In the rows, 128 means zero.
Rotation paths and how fast each direction turns (degrees each step):
Each turn is a multiple of 5 degrees from 10 to 175, or 0.
Each row of a path follows its step; steps can be skipped.

step 0: [138 130 126 127 125 131 136 136 133 125 132 145 122 125 127 115 131 116
 133 128 140 131 127 137 131 118 134 126 130 127 135 141 128 123 131 126
 126 125 132 108 129 118 134 144 131 120 124 130 127 112 117 129 125 123
 125 129 116 108 124]
step 1: [127 149 123 134 131 127 131 132 131 129 125 153 139 132 118 117 139 125
 134 128 138 115 130 130 132 126 132 119 124 118 138 126 129 129 134 126
 121 124 136 126 130 131 145 132 130 114 120 139 119 128 133 137 132 126
 120 125 118 120 126]
step 2: [124 127 136 132 129 132 139 124 123 134 123 147 130 125 113 122 126 131
 140 128 132 125 134 142 135 140 130 122 138 135 128 130 119 112 125 115
 119 136 136 137 119 125 139 126 134 121 131 141 121 129 134 129 133 139
 120 133 129 121 120]
step 3: [134 135 116 138 126 131 147 121 125 129 132 129 123 134 119 122 120 131
 123 130 134 134 140 134 130 131 130 114 136 152 134 133 125 123 120 116
 132 128 133 122 119 138 138 114 132 126 131 124 116 121 132 128 136 129
 129 127 119 118 133]
step 4: [129 137 110 132 134 128 131 131 123 134 115 121 127 128 128 118 115 124
 130 122 137 130 141 140 134 131 123 129 133 130 132 136 122 125 126 121
 126 117 131 130 130 140 142 121 136 131 133 129 124 107 119 142 128 123
 137 117 123 134 118]
step 6: [137 128 125 129 127 131 137 145 138 126 139 153 129 116 127 126 139 129
 124 124 132 133 122 128 135 137 119 125 124 131 136 128 124 122 123 117
 114 121 131 125 124 130 145 136 131 133 117 121 124 115 116 128 126 129
 126 126 120 130 136]
step 7: [137 138 122 139 137 124 137 130 123 113 125 143 123 120 119 130 140 130
 134 123 133 122 116 133 136 134 126 127 124 131 130 126 118 131 118 111
 125 129 135 136 138 131 137 128 136 121 119 139 138 127 123 138 141 123
 119 117 130 124 137]
step 9: [145 145 114 130 125 128 136 126 134 134 122 128 137 120 133 127 128 141
 122 133 130 128 142 137 121 125 136 118 134 123 141 136 121 120 127 126
 120 130 136 119 136 137 136 121 130 117 126 121 115 126 128 128 133 124
 116 119 126 118 127]
step 10: [133 133 121 128 131 128 133 128 127 144 122 135 129 116 124 116 122 137
 135 120 138 127 134 134 127 136 137 126 129 122 138 129 112 105 131 131
 125 140 127 122 131 136 133 128 136 139 124 134 135 117 121 135 127 126
 125 120 123 119 111]
step 11: [130 127 129 129 130 123 133 128 128 122 135 146 125 130 114 121 120 128
 120 123 138 129 135 125 136 123 127 119 130 144 140 130 125 117 132 129
 134 133 135 116 136 128 141 135 130 135 122 124 137 115 129 134 124 123
 126 133 109 108 119]
Speeds:
[130 130 130 132 123 125 131 128 121 129 127 128 127 129 131 132 126 127
 126 129 130 130 128 131 126 129 127 128 126 130 127 128 128 130 127 127
 128 128 133 130 127 128 126 126 129 128 131 129 126 128 128 128 129 127
 124 129 130 129 127] => 70
[132 130 127 130 123 128 128 130 131 130 127 128 128 129 129 124 127 130
 126 127 127 127 130 125 127 128 129 131 127 128 130 129 128 131 130 127
 129 128 127 129 124 129 127 129 129 125 123 130 126 127 127 126 133 124
 128 124 126 132 131] => 125
[127 130 132 126 129 130 129 124 128 127 126 126 127 125 126 131 128 128
 130 132 125 129 132 126 127 130 127 131 124 129 129 131 128 126 127 128
 126 127 127 126 129 129 126 124 128 128 129 129 124 125 130 128 133 128
 131 124 128 126 127] => 65
[131 129 132 126 127 130 125 129 125 126 131 135 128 127 126 131 131 128
 127 127 129 127 126 129 130 126 129 130 125 129 128 126 129 129 128 129
 129 121 127 126 127 125 127 129 130 125 126 128 127 128 125 130 130 127
 130 131 130 129 126] => 60
[128 125 126 128 128 129 127 125 128 129 129 130 127 124 128 129 131 132
 129 130 127 131 124 128 126 129 131 129 130 129 127 124 125 125 129 128
 130 129 128 127 123 129 129 126 133 129 127 127 125 126 128 122 126 128
 125 127 130 129 129] => 100

step 0: [111 125 133 126 124 146 121 129 125 120 141 131 134 136 136 109 138 124
 114 128 131 131 146 121 122 125 129 129 127 135 133 126 122 133 126 109
 134 117 146 113 114 123 113 128 127 130 126 127 132 135 139 123 120 129
 131 129 141 133 126]
step 4: [136 131 136 118 127 119 131 128 124 126 142 123 129 134 128 130 128 132
 126 123 146 126 132 126 117 133 127 119 125 125 143 105 122 135 111 115
 132 145 123 123 135 131 133 120 107 122 123 137 131 134 120 138 108 129
 118 126 122 129 140]
step 5: [136 123 149 130 122 116 115 133 142 116 140 126 140 135 127 133 132 136
 114 126 137 132 123 131 123 118 142 125 136 130 131 136 136 140 114 118
 121 130 129 107 129 129 130 138 121 124 139 122 124 128 118 128 129 148
 131 121 131 116 134]
step 6: [129 102 133 128 120 134 114 128 128 134 139 130 126 131 121 127 139 131
 125 127 114 124 122 135 127 137 125 123 142 138 133 133 126 131 129 132
 137 114 134 112 120 134 135 139 134 122 127 107 148 123 123 117 126 136
 113 125 134 123 131]
step 7: [108 121 134 124 131 132 118 127 138 118 125 131 137 132 121 128 137 120
 136 115 120 128 135 130 138 136 115 135 132 132 130 103 122 129 132 143
 131 122 136 120 131 138 139 122 117 131 117 125 140 138 131 124 105 120
 127 123 139 127 126]
step 8: [114 131 149 128 127 135 138 139 134 122 122 126 127 128 126 139 125 132
 118 118 135 147 131 123 128 118 131 137 134 132 133 121 135 141 135 126
 132 125 137 126 134 129 114 135 113 116 140 138 131 144 142 120 120 119
 134 130 143 136 124]
step 9: [129 126 146 127 129 125 140 140 125 127 123 129 100 118 125 134 133 144
 121 129 146 122 129 126 131 134 120 127 123 145 132 134 128 130 136 115
 139 130 119 112 125 133 124 132 129 126 128 125 132 134 135 129 140 124
 112 125 138 141 141]
step 10: [126 136 148 127 129 134 117 142 129 129 130 127 124 120 136 126 117 123
 131 119 116 117 127 133 127 136 130 132 114 142 125 113 129 122 116 118
 123 145 118 116 126 143 134 117 128 144 125 120 134 129 122 129 136 135
 125 129 142 123 147]
step 11: [126 122 133 132 131 138 133 132 126 131 154 137 132 133 136 140 114 124
 124 127 118 129 114 141 113 127 131 122 130 136 132 104 139 132 116 124
 121 143 126 129 133 130 128 131 116 113 123 126 135 117 134 114 130 131
 135 121 136 121 122]
step 12: [129 118 124 139 126 132 133 129 136 121 143 130 125 133 137 127 144 149
 113 132 141 128 114 138 118 123 123 118 128 133 148 123 116 121 131 127
 131 122 127 112 140 125 136 124 119 123 122 132 134 120 128 138 111 126
 131 121 138 121 122]
Speeds:
[129 128 128 128 126 127 127 130 130 126 130 127 130 133 132 130 127 129
 127 128 130 124 126 134 126 128 128 123 123 126 127 127 131 129 124 126
 128 128 127 133 129 128 128 130 129 129 128 129 130 125 126 127 129 128
 126 129 129 129 132] => 55
[125 130 127 125 127 127 126 127 128 130 131 129 128 130 127 127 128 129
 126 131 133 129 126 126 130 122 126 129 127 128 130 126 126 126 129 127
 128 125 132 128 126 131 127 126 123 126 130 133 126 124 130 128 128 126
 129 129 127 128 131] => 90

step 1: [133 122 122 124 127 140 130 140 117 133 120 119 126 113 149 127 129 111
 125 144 128 134 126 133 135 125 131 128 130 118 132 135 111 119 121 136
 121 144 137 127 132 111 130 134 132 130 126 136 122 134 127 128 138 133
 133 122 134 123 126]
step 3: [122 128 137 118 127 127 133 123 136 132 126 133 107 133 111 127 138 131
 134 135 121 125 132 124 127 117 126 130 130 144 123 138 129 131 114 116
 127 122 119 129 122 116 123 135 145 118 134 138 124 131 140 131 129 129
 113 112 125 124 130]
step 4: [129 136 127 115 122 116 125 138 132 141 144 118 136 116 139 131 136 134
 135 124 121 141 130 126 131 133 128 125 129 128 115 136 125 126 129 129
 131 117 112 137 116 128 128 129 125 140 123 141 116 139 137 121 139 133
 128 126 141 130 137]
step 5: [119 123 121 127 131 132 129 132 126 133 131 121 121 127 136 136 118 121
 135 143 106 127 137 127 127 134 133 119 126 116 128 131 125 130 150 122
 100 127 136 128 133 116 141 124 122 128 128 120 113 133 130 129 131 133
 128 136 129 125 136]
step 6: [131 126 121 116 145 129 144 139 129 135 124 137 133 134 129 135 132 118
 129 140 134 116 123 124 127 134 140 124 143 125 125 133 114 125 136 123
 126 132 135 134 121 109 118 130 135 113 122 133 142 130 124 121 128 119
 133 119 130 133 120]
step 7: [139 134 140 133 131 119 129 127 115 129 140 120 126 126 130 124 142 147
 131 130 136 119 124 129 146 123 120 130 138 127 121 129 127 140 129 126
 121 123 118 122 139 114 113 128 147 116 133 133 119 132 122 133 124 134
 122 121 126 131 121]
step 8: [124 124 132 127 109 127 131 125 132 133 138 118 113 135 139 129 144 119
 135 137 124 120 127 136 122 128 117 135 127 129 125 134 133 124 128 121
 139 125 134 123 125 115 117 139 122 142 122 123 120 141 135 131 135 131
 115 118 135 132 144]
step 9: [125 125 117 132 128 134 122 129 136 139 129 119 120 123 135 124 119 134
 145 140 127 125 137 133 127 120 134 117 133 118 127 131 128 115 122 137
 130 134 125 146 130 112 142 112 127 122 121 141 124 141 136 119 133 124
 138 130 133 127 138]
step 10: [126 117 117 129 133 118 132 122 141 136 135 124 142 137 124 124 135 133
 124 132 119 123 132 123 119 135 138 132 139 132 118 137 125 130 131 119
 107 131 127 140 135 113 141 137 137 120 118 126 121 111 135 132 127 129
 127 132 123 135 119]
step 12: [134 120 121 118 131 130 124 141 128 124 143 117 119 128 141 117 135 129
 126 129 129 121 113 128 142 131 135 131 126 113 126 138 123 127 132 119
 122 129 119 131 132 133 111 120 127 140 131 130 114 142 124 127 124 137
 131 118 133 132 142]
Speeds:
[130 130 130 129 124 128 129 127 126 125 132 130 130 127 126 127 131 130
 125 125 129 131 127 129 127 125 129 126 128 131 126 130 125 127 127 128
 125 127 125 125 126 123 126 128 125 126 125 128 127 126 128 127 129 126
 126 129 127 125 128] => 100
[128 127 130 128 128 130 130 129 129 128 132 124 129 129 128 133 127 128
 126 126 131 129 130 122 128 127 125 125 128 128 129 129 130 131 126 125
 133 127 126 126 129 130 126 125 130 130 126 127 124 128 128 128 128 129
 126 124 130 126 130] => 90

step 0: [126 125 122 128 127 135 124 138 117 120 124 117 136 132 121 140 134 121
 130 131 124 128 133 117 127 119 143 131 115 118 126 113 125 124 141 104
 125 134 128 133 127 133 132 124 118 131 126 128 128 131 135 143 129 135
 126 122 119 117 140]
step 1: [126 129 134 127 129 131 125 148 116 129 127 103 134 129 123 127 129 115
 129 134 133 135 118 135 129 132 140 127 130 123 132 114 138 132 146 122
 143 128 127 123 133 133 137 136 125 139 119 130 122 140 128 126 128 130
 135 129 135 124 136]
step 2: [142 119 130 121 135 142 135 147 117 129 129 123 127 128 137 127 138 128
 117 115 122 125 125 126 141 126 136 129 131 120 129 108 137 126 129 123
 129 123 142 124 114 138 135 137 127 137 112 133 120 131 130 128 129 129
 129 121 125 124 129]
step 4: [128 135 131 120 139 125 125 142 122 121 124 122 128 123 110 120 124 121
 120 131 128 129 136 134 133 134 126 128 132 121 125 114 133 138 134 130
 143 124 139 121 123 138 138 134 130 128 114 134 145 133 131 128 121 117
 130 131 116 121 143]
step 5: [141 111 136 123 128 129 132 131 114 117 127 132 121 123 124 116 129 130
 126 124 118 121 126 121 140 125 139 120 119 133 131 114 129 122 141 126
 131 129 130 123 117 129 136 128 129 125 116 133 141 134 132 135 122 113
 123 115 129 125 143]
step 6: [132 125 143 127 109 129 129 139 125 131 116 126 138 118 112 119 141 129
 128 131 123 129 122 133 145 133 127 114 122 127 134 124 138 126 132 126
 144 113 120 126 124 124 123 129 123 128 125 128 132 127 140 124 127 121
 127 127 127 129 144]
step 7: [140 132 127 124 123 118 128 143 135 125 129 129 124 124 115 131 136 131
 115 125 129 127 129 140 144 133 127 119 117 116 133 120 126 126 128 126
 134 118 131 138 115 135 131 115 133 124 118 139 139 133 125 114 124 130
 125 121 117 115 137]
step 9: [131 113 137 124 112 124 111 123 129 129 118 125 130 114 119 124 133 128
 123 138 123 135 133 137 135 133 140 116 133 120 130 123 132 139 133 123
 143 126 137 123 119 133 120 128 122 122 125 138 128 127 128 131 124 142
 124 137 122 115 130]
step 11: [135 131 129 134 115 123 129 138 125 133 124 131 136 126 123 134 138 126
 122 125 127 129 114 139 144 123 134 121 134 135 123 127 124 130 126 130
 142 128 141 123 108 123 124 143 129 135 140 132 146 128 120 136 136 128
 128 140 141 122 127]
step 12: [128 121 126 133 121 126 130 133 141 122 123 133 139 122 120 139 130 134
 125 130 119 128 135 130 135 127 141 127 129 119 122 125 122 140 124 129
 121 127 145 124 107 136 131 121 121 125 127 141 139 131 129 146 134 136
 135 141 125 125 138]
Speeds:
[129 125 127 131 127 131 125 127 123 126 128 125 127 124 130 124 125 130
 128 130 132 127 126 125 129 128 133 126 125 130 131 128 130 130 128 130
 128 128 128 126 131 128 126 129 129 127 129 128 126 131 130 126 125 130
 129 128 129 129 129] => 85
[130 123 129 126 124 126 129 128 131 127 131 131 127 125 129 127 128 125
 132 126 126 125 131 128 126 128 127 127 128 129 128 124 131 129 127 130
 129 130 132 124 126 127 131 128 129 130 127 127 124 128 128 129 131 129
 128 127 133 132 128] => 110
[130 125 126 130 128 131 134 124 128 130 126 129 128 128 129 129 127 126
 125 127 127 130 125 128 129 129 128 130 129 128 127 130 127 127 131 130
 130 129 129 126 126 128 131 132 129 125 129 131 126 125 122 129 124 127
 128 125 130 129 131] => 115
